In the data rows, 50 means zero.
Here is a table of points, one per row:
58|64|25|59|44|28|64|59|55|47|45|52|42|41|58|35|36|26|30|43|27|56|39|46|44|54|37|38|28|53|46|38|49|53|34|41|41|31|39|24|32|31|31|30|59|54|30|46
53|24|56|28|37|69|50|59|70|51|14|77|30|37|42|33|60|47|69|67|67|58|34|57|34|28|29|53|48|63|53|53|39|34|35|48|71|41|69|81|55|39|40|45|55|63|64|24
37|53|29|26|35|61|40|36|55|53|55|46|53|43|37|27|83|74|35|80|38|49|52|37|68|31|99|41|62|40|55|75|77|98|47|92|46|48|46|47|46|36|67|48|61|41|39|63
41|60|60|42|68|37|61|28|56|61|27|43|25|55|78|45|39|23|50|37|75|22|34|08|62|62|39|31|34|46|57|62|22|61|44|51|66|37|51|21|32|43|22|65|60|38|41|45
59|28|40|39|38|65|31|51|57|41|41|94|49|36|33|25|55|22|60|86|89|43|37|30|44|29|22|57|44|62|44|34|41|39|57|36|56|45|47|40|59|48|61|19|51|37|28|50
56|73|44|40|41|61|66|39|84|59|69|36|62|58|31|75|53|52|61|46|46|71|49|84|53|40|63|14|47|53|62|43|69|61|41|56|64|34|57|25|32|41|48|49|63|52|33|26
58|72|44|55|75|45|67|45|91|25|68|76|39|42|40|38|39|40|77|82|51|55|54|71|67|34|98|52|52|55|43|39|82|51|60|59|53|32|66|52|68|36|65|63|54|27|56|17
33|43|84|50|51|74|45|24|67|87|45|68|41|55|86|87|61|19|43|36|35|24|71|44|78|80|26|47|57|64|58|39|57|64|64|44|51|12|33|63|68|44|27|84|31|55|45|47
41|59|23|87|58|32|51|70|45|62|76|71|52|68|48|39|49|96|63|88|52|67|56|83|61|38|52|55|51|52|52|78|40|30|49|24|37|63|51|65|24|96|31|66|44|40|52|73
34|53|23|45|27|44|50|27|43|55|55|52|43|71|64|56|51|48|21|50|39|38|50|47|60|51|43|43|17|48|30|61|50|50|36|57|40|52|60|33|24|42|59|27|46|42|37|26
47|57|25|94|77|37|63|60|77|28|85|33|38|57|43|71|75|52|65|55|51|42|59|74|40|29|19|49|40|76|49|28|43|61|82|74|38|77|86|56|50|96|31|77|43|55|45|99
30|62|61|43|48|31|50|59|55|54|37|44|67|42|34|23|56|24|45|45|48|61|28|56|23|34|21|32|52|52|26|44|68|52|28|45|52|43|36|44|57|47|43|28|27|58|52|54
52|59|32|49|37|57|70|24|76|61|83|28|58|49|23|62|60|37|41|62|38|64|52|79|53|45|64|46|47|51|66|58|67|70|25|71|49|32|45|34|35|42|42|43|74|51|35|25
46|14|11|53|50|67|56|64|73|66|32|71|67|39|93|74|38|58|48|17|76|49|51|46|26|56|79|33|68|71|84|49|56|35|30|59|48|23|66|78|65|35|42|49|62|57|60|62
49|39|25|61|69|64|49|57|49|73|52|42|40|43|95|48|36|71|24|58|55|38|57|35|41|47|89|36|84|48|77|60|64|18|41|81|48|37|48|57|99|55|57|67|54|94|56|36
66|58|22|55|72|42|62|68|42|56|70|63|27|43|34|55|61|80|65|54|54|39|65|90|48|15|49|54|57|73|35|61|33|49|55|35|46|70|60|71|26|67|36|70|24|44|49|99
41|31|57|54|53|60|35|87|41|15|55|69|33|51|71|48|64|48|58|39|52|48|73|37|40|28|43|61|89|42|68|79|16|45|39|48|67|51|40|46|58|29|61|59|57|53|49|43
47|78|33|46|74|62|70|33|69|37|73|59|48|53|22|38|30|53|54|67|66|48|74|93|73|46|75|50|50|69|57|25|69|45|49|41|71|26|52|46|68|16|81|35|61|26|60|41
82|66|69|52|40|29|64|48|67|36|46|32|91|50|34|78|27|55|36|46|59|51|67|16|66|85|43|51|55|65|23|74|36|62|71|99|99|99|39|67|79|83|32|21|52|52|54|77
37|70|45|24|23|35|60|53|40|70|63|61|43|54|67|70|25|47|31|53|33|27|48|39|67|52|43|46|35|66|23|57|36|53|38|36|38|39|38|42|22|57|71|39|53|44|66|40
48|30|69|29|33|44|32|88|24|44|50|34|51|37|34|80|57|00|54|69|64|66|34|57|61|53|44|39|43|28|42|63|81|28|67|36|78|69|38|26|40|52|70|35|29|40|45|71
44|44|63|40|35|46|62|49|48|32|34|55|23|41|52|20|34|34|69|48|68|61|30|49|43|33|22|48|50|56|56|50|42|30|61|58|55|34|51|55|52|47|54|17|47|62|44|44
51|33|16|20|64|44|34|37|29|48|14|32|46|49|48|42|50|16|29|43|34|56|48|41|41|50|38|53|56|47|35|28|30|47|26|29|48|49|53|43|68|74|47|47|40|43|55|49
42|62|67|71|43|36|45|73|65|46|03|31|58|38|39|32|53|56|63|25|64|52|57|67|55|29|40|39|75|60|45|76|46|39|71|26|58|41|59|58|44|42|52|36|55|51|44|22
38|67|39|46|28|47|43|40|84|48|37|53|54|45|24|55|72|24|68|55|47|61|52|56|55|46|48|28|17|52|42|39|60|55|28|60|42|28|54|46|29|42|40|37|44|66|58|34
60|76|62|77|28|80|61|64|81|45|68|30|57|51|33|40|42|20|35|30|41|51|46|79|24|43|53|57|19|52|29|37|43|38|53|39|56|31|63|34|28|15|37|48|34|68|38|30
46|25|47|35|51|58|57|35|27|45|29|56|58|67|89|37|46|19|56|33|36|31|59|35|54|69|45|43|70|56|63|22|39|42|27|43|26|49|40|54|46|60|57|49|32|51|26|45
63|46|63|66|93|58|48|64|48|72|69|41|55|63|44|33|52|77|99|23|62|43|34|76|51|67|45|93|28|31|25|73|49|51|10|35|62|49|71|50|50|89|38|59|51|44|35|91
50|32|56|50|59|34|48|30|30|29|45|80|33|38|31|66|37|68|20|88|40|56|54|55|29|56|71|33|26|43|27|36|57|32|67|44|32|72|43|56|29|38|56|48|36|39|32|75
48|55|60|50|36|52|62|61|12|33|22|90|34|59|30|70|80|72|47|81|64|63|47|24|34|38|66|39|22|38|27|06|67|37|55|70|45|76|32|28|42|45|69|47|32|27|41|62
46|41|72|63|15|44|46|94|32|49|32|90|34|62|38|75|41|47|84|58|88|56|40|63|57|61|27|86|93|27|58|90|46|74|78|44|75|65|62|56|58|10|66|41|76|56|48|40
48|99|65|34|60|58|57|33|77|49|81|47|75|67|67|57|34|51|80|78|63|63|53|86|44|31|73|34|62|55|69|41|65|50|72|61|58|25|72|53|58|07|68|69|42|32|43|27
56|61|78|41|16|18|46|26|68|65|44|63|29|42|71|71|61|65|38|42|36|38|26|62|82|69|70|56|20|68|33|58|44|63|40|75|46|20|23|33|36|46|55|38|75|27|52|31
45|35|65|71|54|36|33|11|45|20|63|78|45|42|32|45|36|69|07|72|49|46|52|48|34|36|44|33|31|31|42|45|51|57|89|32|55|56|47|55|34|72|85|59|36|53|62|78
29|49|41|29|28|40|55|52|59|57|52|48|33|54|44|75|38|65|34|58|36|20|35|29|45|55|49|54|36|56|41|70|58|67|43|62|51|32|26|53|26|66|81|38|63|26|63|37
57|35|72|51|20|51|54|60|17|38|56|40|71|36|60|65|43|22|56|85|70|56|58|42|54|68|72|44|08|42|78|44|63|46|84|24|82|79|36|42|24|39|61|69|42|40|60|78
52|30|25|48|60|32|52|40|43|59|98|63|62|67|32|21|99|87|62|46|30|54|42|30|41|73|25|84|53|35|46|56|43|20|86|35|46|39|57|61|31|67|65|75|47|44|65|79
61|54|99|55|99|89|42|46|35|93|25|35|75|48|73|63|26|60|99|47|45|60|85|34|55|86|74|99|27|59|41|70|59|70|86|54|54|18|73|06|68|97|52|17|50|52|63|55
44|40|33|53|73|40|44|34|58|74|28|12|45|57|65|68|73|29|38|35|50|63|54|45|44|44|30|50|52|39|40|22|21|82|77|56|41|36|17|67|57|53|55|49|41|63|58|22
46|66|11|43|16|63|64|38|49|57|61|33|64|43|55|57|34|45|39|42|58|28|54|30|46|33|44|48|44|38|17|59|58|58|54|38|33|56|37|47|24|50|52|62|65|51|55|37
40|61|55|22|42|79|53|49|49|47|80|31|74|30|32|32|54|63|28|81|41|45|63|55|51|31|85|40|69|24|68|56|59|69|48|75|25|37|38|55|52|47|41|54|78|23|50|58
36|31|38|55|80|64|38|31|47|65|58|54|31|44|84|37|54|43|45|22|50|33|50|37|44|59|23|19|70|42|72|21|48|62|54|45|64|68|38|41|51|43|42|59|37|60|50|34
65|39|56|92|56|51|34|60|26|53|74|54|58|66|31|51|60|99|68|62|32|64|24|21|72|86|14|78|69|52|65|59|40|49|51|49|28|02|82|58|18|95|67|75|56|39|50|81
55|28|46|54|47|33|54|25|40|63|39|37|51|61|53|50|41|27|36|29|39|52|35|30|54|20|34|22|34|35|49|34|21|59|49|27|30|58|71|36|73|53|61|27|44|59|48|44
44|35|73|62|19|63|36|36|30|44|96|20|56|68|82|35|34|67|21|76|40|88|65|13|31|40|68|53|67|68|66|45|83|51|67|40|61|60|40|80|40|53|51|95|56|25|37|85
61|31|91|45|46|43|64|72|40|26|39|38|68|47|33|45|73|64|60|40|75|60|44|49|64|64|43|50|80|41|29|76|46|33|49|30|60|69|43|60|61|42|47|37|60|61|79|40
51|68|52|30|70|61|43|65|55|14|53|52|35|74|80|60|53|45|22|23|35|51|45|57|68|40|49|55|74|49|80|82|36|40|36|38|34|93|42|38|76|56|44|59|49|64|52|68
62|23|62|26|21|32|41|61|45|38|56|68|32|53|31|21|40|24|57|69|92|59|61|69|31|44|22|38|20|58|41|36|56|42|63|53|67|40|64|25|48|56|57|64|47|47|55|38
49|59|40|84|29|35|38|56|71|49|28|53|48|56|40|26|57|12|52|39|49|47|32|58|37|41|71|64|44|50|43|23|53|61|29|71|40|49|56|33|22|18|36|33|25|43|71|34
38|54|55|74|52|26|65|65|62|60|17|30|45|33|60|33|42|53|40|28|23|58|59|31|54|28|10|61|52|33|66|34|47|53|32|43|36|52|66|47|49|16|43|45|47|57|49|32
61|37|59|37|65|59|62|52|45|54|44|64|69|52|84|61|48|29|46|25|40|37|68|25|40|71|73|54|70|61|75|20|59|56|39|29|27|42|36|63|66|80|49|63|27|50|34|18
51|38|69|62|51|38|27|80|62|38|33|25|56|50|48|22|47|75|53|19|56|54|67|66|68|46|45|46|71|38|49|70|39|38|45|32|62|53|39|54|67|29|36|54|62|68|71|35
58|60|24|53|52|65|58|52|64|51|70|55|38|41|41|24|33|49|40|62|26|48|46|43|58|60|78|26|29|50|17|57|55|54|54|68|27|54|52|59|59|13|69|43|61|26|56|41
41|18|92|61|50|38|50|82|24|17|53|45|65|63|44|71|54|75|64|40|57|51|32|37|80|59|46|73|72|54|51|63|44|46|47|53|56|80|60|64|69|14|31|39|70|75|66|30
These points spread out most along one direction. How far along it is each point below, from 0 to 99? The average is 50, and the first point in the table lies past the average. One standard deviation of the points above along it is 16.
47|38|20|30|56|64|49|61|44|51|21|51|46|35|62|45|56|51|14|30|54|66|42|59|49|60|66|42|56|59|49|32|25|44|43|48|73|23|32|70|75|74|29|58|27|63|44|37 55
62|43|41|54|74|46|47|46|30|73|67|33|55|62|09|31|59|98|99|32|40|52|29|55|40|65|26|92|46|45|59|77|32|47|43|56|46|53|52|72|42|66|45|94|27|46|34|70 16
47|84|25|43|32|61|52|29|59|51|77|26|49|31|09|60|53|47|20|37|52|63|58|58|60|51|67|55|51|41|63|64|66|70|29|72|27|32|43|49|49|34|42|54|66|32|38|37 68
56|35|50|58|45|36|48|15|21|37|52|60|30|27|28|71|28|71|44|72|37|60|67|51|30|53|69|30|49|63|41|49|55|30|52|33|37|76|39|48|27|51|36|60|38|37|45|80 41
60|50|44|42|73|70|36|43|16|54|34|73|41|63|67|33|40|31|34|16|40|45|42|49|54|21|52|31|59|31|71|33|47|29|46|61|30|61|43|63|61|65|41|39|71|54|50|47 53
46|52|71|55|78|45|53|69|10|22|47|60|66|47|34|65|79|43|54|45|36|54|42|19|59|59|32|63|66|63|67|77|46|40|44|35|53|79|36|47|73|23|43|54|76|73|62|48 33
64|83|77|41|51|53|72|45|96|46|04|43|71|63|63|95|51|58|12|68|31|40|53|92|65|99|25|72|69|80|62|59|32|65|68|99|52|99|53|48|67|73|51|38|67|54|61|92 39
76|59|23|56|59|66|35|38|25|63|59|51|32|70|93|39|63|55|36|41|38|28|53|44|34|46|58|23|70|34|71|43|62|49|48|38|47|65|42|66|99|63|30|40|56|66|70|25 51
38|63|59|20|19|46|34|47|43|39|52|54|65|41|21|21|27|36|71|53|48|37|55|42|42|51|53|41|27|38|50|18|56|34|81|40|57|61|46|43|29|47|72|60|41|68|35|59 55
65|38|32|47|80|66|40|53|51|74|37|29|25|50|56|76|43|67|25|49|53|38|59|24|39|49|79|33|72|60|63|34|61|42|34|43|34|41|48|57|86|69|48|51|56|80|57|26 53
34|58|48|64|28|40|46|30|76|54|46|41|74|42|45|44|41|40|57|40|36|53|45|48|28|40|43|57|45|36|37|27|45|51|24|32|42|51|64|34|45|22|26|26|25|60|58|35 67
47|66|85|61|90|51|34|70|27|78|64|27|68|35|75|51|65|83|99|31|85|44|60|88|44|86|51|99|18|33|29|71|51|69|28|52|62|44|92|73|54|99|54|54|65|49|36|61 17
